128 stands for zero in the data rows.
Each row of this table is followed by its label. One hidden rule gives the labels. It looks at one to three of the table's principal directions, none of them among the few with the most spread.
tensor([150, 148, 101, 134, 152, 124, 177, 104,  81, 136, 129, 124, 110, 123,
        133, 145, 171, 115,  93, 176, 144, 137, 159, 157, 116, 155, 204, 161,
         88, 152, 119, 125,  82, 116, 120, 129, 150, 154]) 2
tensor([137, 144, 104, 139, 125, 153, 144, 121, 133, 126, 152, 144, 115, 125,
        168, 146, 137, 135, 119, 150, 145, 132, 148, 144, 120, 123, 180, 149,
        116, 150, 120, 143, 145, 130, 111, 136, 137, 127]) 3
tensor([123, 134, 171, 129,  90, 120, 102, 137, 152, 115, 156, 142, 132, 139,
        169, 118, 118, 136, 120, 118, 129, 130, 128, 128, 123, 113, 126, 147,
        122, 134, 125, 147, 151, 148, 130, 126, 118, 135]) 1
tensor([126, 133, 134, 150, 116, 160,  97, 130, 143, 130, 135, 148,  90, 152,
        160, 132,  70, 124, 198, 107, 121, 161, 100, 132, 122,  70,  76, 127,
        157, 126, 100, 115, 186, 168, 123, 139, 113, 101]) 4
tensor([ 87,  66, 178, 124,  52, 117, 104,  99, 180,  90, 132, 123, 138,  69,
        175, 109, 161, 173,  37, 133, 104, 112, 164, 129, 144, 172, 152, 138,
        126, 178, 181, 148,  83, 131, 100, 157, 175, 147]) 2
tensor([137, 111, 120, 136, 135, 114, 104, 123, 137, 124, 151,  96, 153, 113,
        169, 117, 107, 128,  96, 168, 125, 136, 144, 129, 132, 126,  92, 104,
        122, 134, 121, 118, 149, 118, 128, 167, 106, 118]) 3
tensor([140, 108, 173, 136,  94, 100, 124, 106, 110, 142, 123, 123, 131, 109,
        134, 102, 117, 132,  99, 131, 124, 122, 125, 128, 158, 121, 111, 138,
        122, 148, 123, 120,  97, 152, 124, 117, 127, 144]) 2
tensor([133,  92, 135, 121, 119, 143, 125, 126, 150, 130,  90, 136, 123,  91,
        125, 113, 144, 165, 100, 122, 107,  97, 119, 117, 150, 131, 118, 130,
        137, 110, 145, 136, 133, 116, 118, 118, 140, 129]) 3
tensor([148, 123,  99, 121, 134, 122, 126, 166, 171, 128, 196, 171, 140, 143,
        139, 115, 146, 139, 167,  88, 172, 124, 146, 143, 107, 127, 156, 165,
        123, 132, 120, 142, 189, 139, 119, 115, 140, 132]) 2
tensor([181, 137,  56, 164, 160, 146, 119, 142, 158, 142, 156, 137, 134, 152,
        129, 115,  92, 101, 203, 133, 150, 176, 111, 154, 114,  52,  96, 119,
        147,  85,  89, 113, 251, 130, 143, 127,  96,  82]) 1
tensor([147, 138, 120, 115, 147, 132, 137, 146, 142, 129, 162, 142, 119, 148,
        124, 141, 143, 140, 143, 102, 152, 118, 110, 134,  96, 136, 156, 162,
        112, 125, 128, 134, 146, 134, 133, 119, 131, 135]) 4
tensor([109, 161, 174, 147, 114, 127, 119, 119,  59, 122, 102,  95,  87, 181,
        119, 144,  65,  91, 155, 160,  74, 192, 129, 139, 126, 101,  95, 106,
        140, 133,  92,  98, 106, 159, 129, 153, 101, 128]) 2
tensor([124, 165, 140, 145, 103, 138, 148,  71, 110, 115, 106, 119,  93, 126,
        135, 148, 105, 112, 114, 149, 120, 153, 105, 154, 141,  85, 156, 125,
        135, 127, 114, 125, 138, 134, 104, 125, 126, 122]) 2
tensor([105, 105, 119, 150, 116, 133, 126, 130, 121, 114, 123, 105, 123, 132,
        129, 130, 110, 117,  99, 159, 105, 161, 167, 128, 117, 156, 130, 111,
        141, 177, 124, 108,  77, 129, 114, 184, 161, 137]) 4
tensor([ 94, 136, 119, 109, 122, 126, 135, 144, 153, 112, 107, 126, 159, 119,
         84, 126, 152, 133, 129, 102, 123, 102, 132, 108, 133, 156, 140,  92,
        149, 102, 162, 154, 130,  88, 128, 112, 136, 123]) 3
tensor([152, 103,  84, 137, 160, 118, 110, 128, 131, 151, 128, 120, 162, 104,
        138, 103, 107, 117, 151, 145, 139, 125, 139, 119, 164, 101,  59,  90,
        138, 104, 109, 109, 175, 113, 141, 131,  95, 100]) 2
tensor([105, 157, 116, 115, 157, 129, 145, 168, 109, 143, 170, 148, 157, 175,
         61, 140, 138,  99, 211,  86, 144, 133, 134, 123, 125, 126, 142, 118,
        145, 115, 117, 128, 130, 142, 131,  92,  92, 119]) 3
tensor([153, 128,  99, 107, 155, 118, 147, 130, 148, 129, 161, 151, 115, 114,
        150, 128, 126, 158, 128, 107, 174, 101, 118, 127, 113, 137, 142, 159,
        120, 140, 126, 121, 151, 117, 118, 137, 155, 139]) 4
tensor([118,  78, 136, 102, 122, 106, 155,  82, 165, 114, 107, 110, 161,  42,
        116, 109, 201, 174,   3, 135, 134,  58, 134, 120, 165, 184, 166, 130,
        116, 135, 168, 146,  68,  74,  94, 126, 160, 160]) 3
tensor([118, 159, 145, 109, 139, 135, 142, 114, 112, 139, 143, 159, 113, 119,
        164, 143, 163, 132, 133, 117, 155,  90, 114, 135, 132, 124, 159, 161,
        106, 126, 118, 149, 122, 141, 108,  93, 112, 145]) 3
tensor([174, 177,  47, 115, 199, 129, 171, 159, 131, 171, 205, 197, 157, 148,
        100, 130, 171, 107, 232,  79, 226, 117, 119, 148, 114,  93, 178, 171,
        111, 103, 110, 140, 190, 138, 139,  52, 107, 111]) 3
tensor([133,  75, 120, 118, 121,  96, 120, 168, 154, 132, 130, 129, 175, 109,
         90,  82, 138, 148, 119, 106, 125, 109, 160, 106, 143, 165, 100, 111,
        144, 128, 151, 124, 123, 109, 138, 129, 149, 135]) 1
tensor([127,  85, 107, 126, 118, 118, 109, 142, 176, 120, 124, 126, 164,  96,
        121,  97, 131, 146, 114, 118, 125, 116, 142, 116, 144, 135,  99, 102,
        149, 116, 151, 131, 157, 106, 128, 136, 141, 114]) 2
tensor([153, 138, 119, 150, 156, 127, 134, 140,  63, 152,  67,  82, 128, 158,
         74, 131,  91,  94, 133, 171,  90, 161, 130, 113, 133, 129,  86,  89,
        128, 110, 107, 101,  89, 115, 167, 139, 110, 121]) 2
tensor([119, 164, 152, 120, 145, 135, 159, 140,  75, 135, 132, 128, 108, 168,
        103, 159, 147, 116, 134, 134, 123, 134, 132, 128, 102, 155, 177, 157,
        106, 145, 122, 129,  61, 139, 138, 119, 124, 153]) 3
tensor([147, 157, 104, 105, 156, 100, 175, 160, 129, 150, 182, 152, 184, 125,
         94, 119, 225, 125, 114, 104, 196,  78, 144, 135, 102, 188, 224, 169,
         84, 131, 152, 173,  94, 107, 133,  70, 137, 162]) 1
tensor([118, 118, 127, 145, 136, 129,  88,  98, 125, 135, 176, 109, 145, 118,
        189, 133, 116, 106, 139, 160, 134, 152, 149, 150, 153, 100,  85, 104,
        118, 143, 100, 120, 153, 156, 111, 149,  76, 106]) 4
tensor([133, 114, 128, 127, 141, 120, 119, 138, 154, 119, 255, 158, 139, 165,
        160, 151, 189, 124, 142, 113, 178, 169, 189, 176,  95, 151, 204, 206,
         72, 191, 114, 135, 111, 180, 119, 135, 128, 149]) 4
tensor([ 70, 136, 189, 111,  78, 113, 123, 102, 120,  89,  85, 108, 117, 116,
        133, 137, 120, 135,  77, 136,  87, 124, 132, 109, 138, 151, 133, 108,
        140, 141, 163, 134,  71, 116, 125, 146, 147, 142]) 3
tensor([115, 127, 146, 125, 110, 143, 132, 155, 137, 105,  90, 112, 120, 151,
         86, 142, 153, 141, 101, 125,  89, 136, 138, 117,  97, 175, 165, 130,
        122, 121, 161, 150,  91, 103, 149, 136, 158, 142]) 3
tensor([142, 168, 101, 103, 134, 119, 182, 137, 155, 120, 141, 161, 139, 115,
        105, 125, 180, 148, 122,  95, 176,  86, 113, 133, 106, 146, 214, 160,
        119, 104, 157, 167, 156,  87, 122,  84, 157, 144]) 1
tensor([155, 118, 102, 126, 128, 112, 115, 142, 186, 131, 179, 148, 160, 125,
        121, 108, 125, 134, 148,  81, 178, 118, 111, 134, 123, 111, 122, 137,
        132, 122, 130, 136, 186, 134, 127, 113, 134, 117]) 3
tensor([105, 166, 132, 120, 121, 131, 129, 133, 162, 125, 180, 149, 185, 131,
        129, 135, 163, 120, 157, 102, 165, 111, 131, 118, 138, 113, 159, 120,
        126, 110, 147, 176, 157, 116, 143,  85,  81, 108]) 2
tensor([128, 117, 149, 134, 103, 113, 118, 111, 143, 129, 148, 138, 127, 103,
        167, 103, 142, 139, 114, 123, 142, 126, 138, 148, 137, 130, 127, 144,
        120, 147, 127, 141, 134, 143, 101, 124, 140, 143]) 1
tensor([169,  95,  46, 134, 175, 145, 127, 133, 181, 148, 148, 141, 158,  94,
        125, 111, 119, 143, 158, 114, 167, 108, 112, 121, 145,  95,  88, 108,
        150,  99, 120, 116, 210, 102, 129, 128, 116,  89]) 5
tensor([117, 100, 149, 125, 122, 126, 121,  87, 102, 126,  54,  93, 103,  91,
        127, 128, 112, 135,  76, 155,  86, 113, 108, 118, 156, 135,  85, 100,
        135, 123, 134, 104,  86, 118, 118, 147, 137, 132]) 4
tensor([103, 141, 156, 132,  92, 138, 120, 113, 132,  97, 104, 105, 108, 133,
        141, 143, 101, 134,  92, 146,  93, 143, 127, 128, 124, 128, 137, 110,
        140, 132, 135, 135, 127, 120, 113, 157, 137, 129]) 3
tensor([163, 139, 123, 156, 139, 135, 135, 135,  71, 149,  69, 109,  98, 166,
         80, 129,  69,  99, 158, 151,  94, 178, 112, 124, 128,  95,  91, 115,
        139, 118, 102,  90, 109, 143, 163, 132, 128, 115]) 2
tensor([143, 102, 109, 135, 125, 159, 109, 113, 158, 123,   2, 104, 116,  92,
         84, 117,  91, 147, 100, 126,  77, 107,  77,  96, 165,  98,  55,  67,
        169,  58, 140, 126, 165,  79, 138, 125, 140,  96]) 3
tensor([113, 143, 188, 135, 117, 145, 130, 143,  50, 128,  46,  95,  77, 178,
         90, 159, 132, 109,  99, 160,  54, 153, 126, 120,  99, 169, 143, 139,
        104, 135, 127, 122,  19, 145, 155, 135, 142, 160]) 3
tensor([111, 155, 182, 138, 112, 144,  85, 192, 104, 123, 123, 134, 103, 224,
        105, 141,  96,  95, 192, 107,  79, 180, 123, 125,  89, 110, 102, 139,
        131, 110,  98, 130, 131, 178, 156, 122, 101, 132]) 2
tensor([118, 132, 152, 113, 118, 128, 121, 143, 132, 120, 153, 142, 106, 151,
        145, 150, 173, 133, 126, 103, 138, 115, 129, 140,  86, 173, 175, 175,
         91, 149, 142, 148, 100, 151, 130, 121, 151, 158]) 4
tensor([ 78,  77, 153, 102,  87, 131, 115, 105, 192, 104, 120, 140, 159,  59,
        142, 123, 188, 173,  67,  98, 129,  67, 131, 102, 151, 172, 147, 126,
        133, 147, 198, 159,  82, 110, 117, 120, 159, 132]) 5
tensor([ 71, 177, 172, 115, 122, 133, 132, 114,  60, 122,  97, 124,  99, 153,
        134, 160, 110,  98, 152, 142,  97, 136, 123, 119, 134, 122, 124, 110,
        136, 131, 122, 120,  78, 147, 124, 123, 104, 132]) 4
tensor([148, 141, 113, 115, 182, 120, 136, 165,  55, 153,  79, 111, 106, 166,
         83, 134,  87, 109, 154, 142, 102, 131, 126, 110, 126, 138,  82, 108,
        130, 105,  93,  90, 106, 123, 144, 136, 122, 137]) 3
tensor([168, 109,  75, 126, 150, 103, 135, 164, 154, 142, 197, 150, 152, 133,
        127, 107, 149, 128, 158, 104, 181, 128, 144, 148,  95, 146, 151, 161,
        114, 144, 131, 120, 167, 140, 133, 125, 153, 131]) 3
tensor([120, 137, 137, 127, 137, 118, 108, 113, 103, 155, 133, 128, 154, 116,
        149, 122, 123, 102, 155, 132, 140, 109, 121, 121, 167, 101,  80, 101,
        125, 114, 110, 128, 136, 144, 131, 100,  75, 113]) 3
tensor([126, 149,  68, 133, 142, 143, 158,  76, 170, 141, 171, 179, 154,  61,
        170, 111, 145, 132, 173, 115, 199, 106, 118, 148, 176,  56, 142, 121,
        157, 114, 124, 144, 213, 116,  86,  87, 104,  88]) 2
tensor([138, 133,  90, 101, 175, 128, 156, 182, 116, 143, 104, 137, 135, 154,
         36, 132, 151, 129, 164,  86, 131, 100, 116, 113, 109, 165, 142, 123,
        137,  90, 135, 126, 124, 103, 137,  99, 144, 137]) 4
tensor([171,  89, 115, 114, 150,  91, 119, 135, 131, 146, 158, 127, 129, 107,
        156, 103, 151, 144, 112, 125, 154, 101, 128, 145, 116, 155, 114, 161,
         95, 132, 125, 112, 146, 137, 126, 131, 141, 149]) 2
tensor([103,  92, 177, 119,  85, 123,  97, 127, 152, 107, 136, 123, 137, 118,
        145, 126, 140, 154, 103, 121, 101, 128, 153, 118, 140, 151, 123, 131,
        120, 147, 161, 140, 105, 139, 138, 138, 130, 130]) 3
tensor([ 97, 127, 162, 116, 101, 130, 127, 128, 124, 118, 125, 139, 122, 122,
        147, 137, 136, 139,  98, 124, 120, 104, 133, 113, 129, 149, 149, 141,
        126, 155, 140, 138,  84, 139, 117, 131, 142, 146]) 4
tensor([178,  94,  97, 130, 138,  80, 130, 131, 154, 143, 194, 142, 157, 105,
        161,  88, 126, 133, 113, 124, 187, 114, 137, 138, 126, 126, 120, 161,
        112, 154, 112, 107, 160, 136, 128, 138, 142, 141]) 2
tensor([138, 127, 134, 127, 144, 122, 118, 162, 122, 130, 143, 119, 118, 173,
         98, 130, 130, 118, 162, 109, 118, 148, 124, 137,  93, 144, 120, 140,
        120, 117, 116, 121, 135, 140, 142, 131, 124, 138]) 3
tensor([185, 169, 114, 154, 152, 148, 122, 124,  98, 137,  96, 108,  76, 180,
        123, 149,  62, 102, 168, 150, 112, 181,  77, 146, 100,  66,  97, 131,
        122,  88,  86, 104, 188, 141, 159, 135, 106, 105]) 3
tensor([116, 139, 121, 130, 139, 127, 150, 118, 124, 136, 174, 132, 156, 115,
        146, 136, 171, 124, 106, 141, 164, 116, 157, 131, 127, 157, 174, 142,
        106, 167, 130, 146,  80, 122, 119, 127, 124, 143]) 3
tensor([164, 133,  93, 133, 160, 140, 133,  93, 120, 150, 102, 124, 117,  96,
        155, 131, 114, 128, 123, 149, 145, 103,  95, 130, 154,  91,  98, 116,
        123,  99, 105, 120, 171, 111, 124, 119, 106, 111]) 4
tensor([158, 123,  93, 120, 169, 124, 131, 166, 143, 144, 174, 159, 128, 165,
         98, 131, 126, 120, 188,  79, 171, 130, 112, 126,  99, 123, 124, 162,
        124, 129, 108, 109, 147, 147, 148, 117, 134, 129]) 4
tensor([149, 142, 157, 133, 123, 119, 117, 111,  95, 126,  94, 100,  88, 134,
        171, 133,  93, 127,  84, 164, 107, 129, 104, 131, 115, 125, 105, 135,
        107, 128, 105, 117, 122, 131, 129, 154, 130, 146]) 3
tensor([109, 114, 138, 140, 102, 130, 125, 103, 126, 109,  98, 117, 107, 127,
        118, 130,  75, 123, 126, 136,  97, 155, 126, 118, 150, 100,  99, 103,
        164, 138, 122,  97, 124, 130, 124, 158, 138, 114]) 3
tensor([116, 131, 126, 109, 150, 115, 154, 115,  84, 151,  77, 117, 144,  91,
         94, 113, 117, 130, 124, 138, 115,  88, 110, 103, 174, 123,  92,  85,
        156, 101, 134, 110, 105, 105, 118, 106, 106, 121]) 3
tensor([170, 150, 115, 141, 152, 132, 126, 129, 111, 155, 171, 149, 116, 147,
        161, 125, 111, 117, 176, 133, 156, 147, 126, 155, 133,  80, 119, 153,
        112, 120,  80, 123, 186, 159, 122, 110,  92, 120]) 2
tensor([117, 186, 140, 131, 116, 149, 142, 113, 119, 117, 159, 146,  95, 159,
        157, 163, 122, 119, 168, 123, 142, 150, 115, 149, 105, 100, 176, 152,
        120, 133, 121, 145, 157, 148, 123, 117, 112, 121]) 3
tensor([121, 102, 138, 135, 131, 140, 114, 112, 123, 121, 128, 110, 113, 112,
        177, 139, 137, 141,  87, 169, 109, 138, 147, 131, 119, 148, 123, 139,
        109, 158, 133, 119,  90, 133, 128, 167, 133, 134]) 4
tensor([102,  79, 150, 125,  94, 107, 113, 142, 154, 126, 165, 141, 162, 106,
        129,  97, 169, 140, 115, 106, 130, 119, 167, 132, 138, 165, 137, 139,
        129, 163, 153, 137,  94, 150, 111, 124, 147, 144]) 1
tensor([126, 111, 114, 153, 135, 121,  98, 112, 130, 144, 225, 130, 161, 123,
        201, 121, 113, 104, 159, 156, 162, 161, 170, 151, 147,  95,  98, 125,
        119, 174,  94, 111, 154, 172, 115, 153,  79, 106]) 3
tensor([143, 143, 107,  91, 161, 110, 134, 185, 147, 143, 191, 158, 150, 158,
        105, 132, 168, 134, 188,  62, 178,  82, 111, 125,  89, 161, 154, 157,
        110, 103, 138, 147, 175, 129, 142,  89, 118, 138]) 4
Here are more rows. What is the label of each one?
tensor([ 85, 127, 160, 122,  78, 115, 125, 128, 158, 101, 138, 142, 156, 130,
        100, 122, 140, 125, 126,  97, 125, 137, 144, 117, 138, 133, 154, 123,
        146, 143, 163, 145, 100, 133, 134, 114, 143, 127]) -> 2
tensor([124, 129,  95, 110, 141, 134, 130, 118, 146, 132, 111, 153, 135,  87,
        150, 121, 112, 141, 138, 117, 149,  91, 104, 110, 150,  98, 104, 111,
        153, 108, 140, 123, 167, 116, 119, 116, 130, 104]) -> 4
tensor([130, 115, 134, 159, 127, 154, 100, 132, 135, 106, 125,  88, 112, 170,
        125, 149, 111, 112, 115, 165,  80, 188, 146, 141, 104, 124, 117, 118,
        122, 126, 106, 120, 133, 128, 143, 176, 112, 121]) -> 3
tensor([141, 122, 131, 130, 121, 115, 120,  78, 135, 126, 136, 128, 110,  93,
        192, 125, 117, 132, 104, 143, 148, 117, 109, 142, 143, 101, 111, 140,
        116, 136, 116, 117, 153, 135, 114, 138, 125, 128]) -> 3
tensor([121,  67, 117, 135,  84, 123,  91, 115, 224,  97, 143, 118, 179,  63,
        175,  95, 156, 165,  58, 137, 129, 110, 159, 124, 147, 143, 121, 107,
        133, 131, 172, 159, 170,  93, 120, 154, 147, 114]) -> 2
tensor([143, 144, 126, 140, 109, 163, 143, 150, 147, 118, 146, 156,  96, 159,
        127, 148, 150, 142, 125, 116, 133, 151, 133, 151,  83, 136, 210, 182,
        112, 150, 134, 153, 126, 150, 120, 122, 168, 141]) -> 2
tensor([180, 119,  72, 157, 151, 132, 157, 103, 135, 149, 143, 121, 156, 105,
        107, 119, 151, 117, 109, 159, 157, 146, 139, 154, 143, 106, 162, 133,
        114, 126, 119, 125, 143, 114, 130, 115, 123, 112]) -> 2
tensor([113, 149, 120, 116, 168, 131, 134, 139,  89, 135, 101, 108, 137, 149,
         81, 146, 111, 112, 148, 135, 110, 132, 137, 108, 145, 135,  99,  86,
        138, 107, 115, 117, 102, 106, 137, 129, 103, 121]) -> 4
tensor([121, 122, 125, 152, 146, 153, 117,  99,  59, 153,  20,  80, 104, 114,
        121, 135,  65, 101, 133, 185,  65, 133, 105,  97, 171, 100,  30,  53,
        158, 102, 103,  89, 101, 114, 145, 151,  93, 101]) -> 4
tensor([140, 105,  98, 130, 131, 128, 144, 117, 173, 134, 132, 152, 148,  89,
        109, 105, 134, 148, 127,  97, 164, 109, 112, 117, 144, 116, 125, 132,
        149, 134, 144, 126, 133, 115, 123, 116, 154, 118]) -> 3
tensor([173, 116,  87, 140, 137, 121, 137, 155, 200, 137, 209, 169, 167, 120,
        137,  88, 175, 144, 152,  98, 188, 128, 138, 157, 110, 111, 165, 173,
        120, 116, 123, 156, 210, 124, 120,  99, 128, 126]) -> 1
tensor([ 78, 143, 177, 111,  99, 147, 157,  89,  95, 104,  48, 111,  87, 107,
        116, 163, 173, 144,  58, 146,  83, 100, 121, 117, 127, 180, 187, 132,
        116, 139, 169, 149,  26, 104, 118, 125, 163, 158]) -> 4
tensor([117, 119, 152, 130, 104, 148, 138, 128, 115, 120,  11, 101, 115, 105,
         87, 125, 110, 151,  64, 147,  69, 108, 108,  83, 140, 152, 111,  93,
        150, 113, 164, 134,  61,  87, 149, 137, 163, 131]) -> 3
tensor([ 55, 110, 175, 132,  92, 149, 129, 111,  79, 121,  35, 100, 122, 109,
         88, 141, 109, 127,  94, 151,  57, 129, 150,  82, 169, 163, 101,  71,
        163, 163, 161, 116,   0, 124, 131, 149, 148, 128]) -> 4
tensor([ 70, 106, 191, 135,  93, 132,  83, 162, 115,  94, 112,  92, 123, 189,
         89, 145, 115, 107, 117, 133,  50, 183, 168, 120, 109, 167, 110, 105,
        136, 150, 130, 121,  56, 152, 138, 170, 131, 142]) -> 3
tensor([133, 148,  99, 145, 144, 140, 125, 113, 131, 148, 180, 144, 151, 122,
        163, 127, 135, 106, 188, 136, 160, 140, 134, 149, 146,  79, 121, 120,
        129, 116, 107, 136, 192, 143, 124, 105,  72,  95]) -> 2
tensor([145, 118, 121, 120, 143, 104, 116, 143, 155, 122, 148, 110, 159, 140,
        100, 118, 126, 126, 125, 113, 136, 126, 118, 122, 122, 131, 107, 118,
        126, 102, 127, 126, 158, 108, 147, 131, 111, 125]) -> 3
tensor([174, 138,  91, 145, 141, 123, 134,  90, 141, 140, 199, 144, 139,  98,
        206, 125, 149, 129, 100, 165, 190, 141, 158, 175, 138, 101, 170, 164,
         84, 158, 104, 140, 167, 141, 103, 128, 123, 125]) -> 1
tensor([ 82, 135, 163, 116, 104, 144,  86, 127, 138, 119, 103, 129, 122, 128,
        153, 141, 113, 125, 147, 104, 106, 102, 102, 107, 140, 119,  83,  97,
        144, 109, 134, 144, 142, 140, 123, 121, 104, 115]) -> 4
tensor([149, 140, 131, 145, 118, 131, 121,  95, 154, 131, 152, 140, 124, 102,
        194, 112, 119, 136, 119, 141, 154, 125, 114, 146, 143,  82, 117, 140,
        123, 123, 104, 143, 187, 129, 108, 124, 107, 122]) -> 1
tensor([124,  89, 147, 124, 121, 109,  89, 131, 136, 135, 136, 122, 143, 118,
        147, 108, 101, 131, 135, 118, 119, 116, 131, 113, 157, 119,  57, 108,
        138, 128, 115, 111, 144, 144, 129, 138, 106, 122]) -> 3
tensor([135, 139, 107, 157, 134, 161, 100, 113, 147, 134, 150, 132, 108, 137,
        176, 133,  85, 111, 183, 134, 131, 157, 101, 149, 127,  59,  82, 113,
        149, 111,  88, 120, 216, 152, 111, 141,  87,  92]) -> 4
tensor([ 88, 119, 203, 149,  54, 148,  92, 133, 121, 119, 102, 132, 125, 138,
        149, 124, 110, 129, 129, 134,  75, 154, 145, 111, 145, 117, 112, 120,
        140, 152, 148, 146,  88, 168, 144, 125, 118, 120]) -> 1
tensor([135, 141, 125, 136, 114, 132, 149, 115, 106, 136,  59, 124, 115, 108,
        110, 116, 107, 128, 122, 139, 112, 120, 105, 114, 142, 116, 119, 107,
        148, 110, 142, 126, 121, 110, 137, 114, 145, 121]) -> 1
tensor([121, 179, 127, 113, 152, 117, 133, 104,  92, 135, 189, 145,  97, 145,
        195, 154, 123, 102, 175, 131, 166, 124, 111, 163, 114,  98, 141, 154,
        108, 132,  88, 118, 174, 164,  97, 120,  90, 133]) -> 4
tensor([156, 146, 108, 115, 159, 117, 164, 131,  76, 138, 139, 129,  98, 146,
        126, 157, 138, 125,  98, 147, 151, 125, 146, 142, 102, 169, 189, 169,
         87, 168, 115, 111,  72, 136, 122, 139, 167, 162]) -> 4
tensor([128, 142, 111, 130, 136, 132,  98, 167, 162, 120, 151, 133, 159, 158,
        126, 124, 105, 118, 176, 112, 134, 148, 133, 115, 116, 106,  94, 104,
        141,  99, 128, 141, 189, 119, 157, 129, 101,  99]) -> 3
tensor([124, 116, 125, 131, 102, 117, 149,  95, 111, 126,  80, 119, 114,  78,
        139, 109,  94, 144,  83, 153, 116, 114, 125, 121, 158, 125, 120, 106,
        155, 146, 140, 109, 110, 116, 100, 146, 165, 130]) -> 2
tensor([126, 121, 111, 127, 141, 132, 131, 128, 130, 128, 143, 117, 147, 113,
        149, 138, 166, 130,  87, 156, 137, 116, 153, 132, 118, 162, 160, 133,
        102, 145, 140, 141, 100, 115, 127, 139, 132, 136]) -> 4
